Each row has a name. After each piece below comes the name of the row it's from. Each question is about the rows just above it. Some pieces are copies with a little noise.

Bobi: [ 8.62 -7.78 -6.80  8.58  7.08]
mel: [-2.33  0.41  3.08 -0.07 -4.58]
kuva: [ 1.93 -1.83 -0.25  2.99  0.37]
nefa: [ 7.98 -7.86 -6.77  8.04  6.37]
which: [ 1.94 -1.83 -0.25  2.99  0.37] => kuva
which: [ 7.98 -7.89 -6.75  8.02  6.37] => nefa

mina: [-1.58  2.77  1.87 -1.55  0.56 -0.91  0.33  1.04 -0.78 -0.73  0.86  1.78
  2.13 -0.16 -0.92 -0.55 -0.24  0.66 -0.15  0.07 -0.36 -1.31 -0.84  0.20
 -1.88  0.00  0.86 -1.17 -0.29  1.65 -0.07  0.21  2.12]
kab: [ 3.10 -1.79 -1.92  1.11  0.55  1.51  0.49  0.40  1.79  0.63 -0.57 -1.35
 -1.49  0.22 -0.15  0.66  1.06 -0.45  1.26 -0.72 -0.10  1.75  0.59  1.30
  0.93  0.26  0.52  0.80  0.48  0.19  1.36  1.76 -1.48]
vofal: [ 1.71 -6.76 -2.18  5.73 -2.04  2.42 -0.77 -1.86  2.27  3.72 -4.99 -7.01
 -0.67  2.37  3.09 -1.07  0.55  0.63 -1.93 -1.65  0.28 -1.03  5.18 -2.83
  5.48 -2.51 -0.37  3.50  3.84 -9.31  2.55  1.17 -2.41]
litak: [ 3.10 -1.79 -1.92  1.11  0.55  1.51  0.49  0.40  1.79  0.63 -0.57 -1.35
 -1.49  0.22 -0.15  0.66  1.06 -0.45  1.26 -0.72  0.15 -1.11  5.16 -2.80
  5.47 -2.55 -0.37  3.67  3.69 -9.19  2.53  1.27 -2.24]
which: [ 1.72 -6.76 -2.16  5.73 -2.04  2.42 -0.77 -1.86  2.27  3.73 -4.99 -7.01
 -0.66  2.38  3.09 -1.07  0.55  0.63 -1.94 -1.64  0.27 -1.03  5.18 -2.83
  5.47 -2.52 -0.38  3.51  3.84 -9.30  2.56  1.17 -2.42] => vofal
which: [ 3.11 -1.79 -1.91  1.11  0.55  1.51  0.49  0.42  1.77  0.64 -0.58 -1.33
 -1.49  0.20 -0.17  0.66  1.04 -0.47  1.26 -0.74 -0.09  1.76  0.59  1.29
  0.94  0.23  0.50  0.79  0.48  0.19  1.36  1.75 -1.48] => kab
which: [ 3.10 -1.79 -1.92  1.11  0.56  1.51  0.49  0.39  1.79  0.63 -0.56 -1.35
 -1.49  0.22 -0.15  0.66  1.07 -0.45  1.26 -0.72  0.15 -1.12  5.16 -2.80
  5.48 -2.55 -0.37  3.67  3.68 -9.19  2.53  1.27 -2.25] => litak
which: [-1.58  2.76  1.88 -1.57  0.55 -0.90  0.33  1.01 -0.78 -0.73  0.87  1.79
  2.14 -0.16 -0.91 -0.56 -0.25  0.63 -0.16  0.06 -0.37 -1.32 -0.83  0.21
 -1.87  0.01  0.87 -1.17 -0.28  1.65 -0.08  0.20  2.13] => mina

dup: [ 1.33  2.55 -0.41  1.19  1.78 -0.13 -2.98  0.75  0.08 -1.98 -0.21 -1.53
 -1.14  0.02  0.18 -1.48  0.91 -1.68  0.34 -1.14  1.00  0.00  1.84  0.43
  0.79 -0.26 -0.60  1.43 -2.25  0.41 -1.62 -4.37 -0.02  2.18 -6.95 -0.02
  0.11 -0.05]
nogek: [-0.28  1.71  1.06 -1.27  0.02 -0.01  3.27  0.46  0.69  2.83  0.74 -1.76
  4.22  0.98  1.31 -3.58  0.76  3.86  1.01 -0.93  4.97  1.10  1.05  0.62
  1.25  0.78 -1.11  3.19  4.07  1.05 -7.26 -1.12  0.14  0.89  2.85  0.60
  1.06  0.25]
Nupa: [-1.04  1.77 -0.08 -0.78  2.50 -1.85  0.02 -0.23 -0.83  0.04 -1.02 -1.94
 -0.47 -0.54 -0.89 -1.51  2.04  0.17 -0.96 -2.31  2.02 -0.17  1.78 -0.28
 -1.00 -0.41 -1.23  2.04  3.68 -0.63 -5.08 -3.10 -1.20  0.41 -2.11  0.06
  0.26 -0.79]
gozi: [-0.28  1.71  1.06 -1.27  0.02 -0.01  3.27  0.46  0.69  2.83  0.74 -1.76
  4.22  0.98  1.31 -3.58  0.76  3.86  1.01 -0.93  4.97  1.10  1.05  0.62
  1.25  0.78 -3.16 -0.89 -0.02  1.40 -2.40 -4.54  2.28  0.35  3.66  1.64
  1.60  2.09]
which: [ 1.35  2.55 -0.42  1.16  1.79 -0.11 -2.98  0.76  0.07 -1.99 -0.21 -1.53
 -1.15  0.04  0.18 -1.49  0.92 -1.68  0.36 -1.15  1.00  0.00  1.83  0.43
  0.79 -0.26 -0.60  1.43 -2.26  0.41 -1.61 -4.38 -0.02  2.19 -6.95 -0.02
  0.14 -0.04] => dup
which: [-0.25  1.72  1.06 -1.29  0.02  0.02  3.27  0.46  0.66  2.83  0.76 -1.75
  4.22  0.99  1.32 -3.59  0.78  3.85  1.02 -0.91  4.96  1.12  1.07  0.63
  1.24  0.79 -3.13 -0.89 -0.02  1.41 -2.39 -4.54  2.29  0.37  3.63  1.65
  1.59  2.08] => gozi

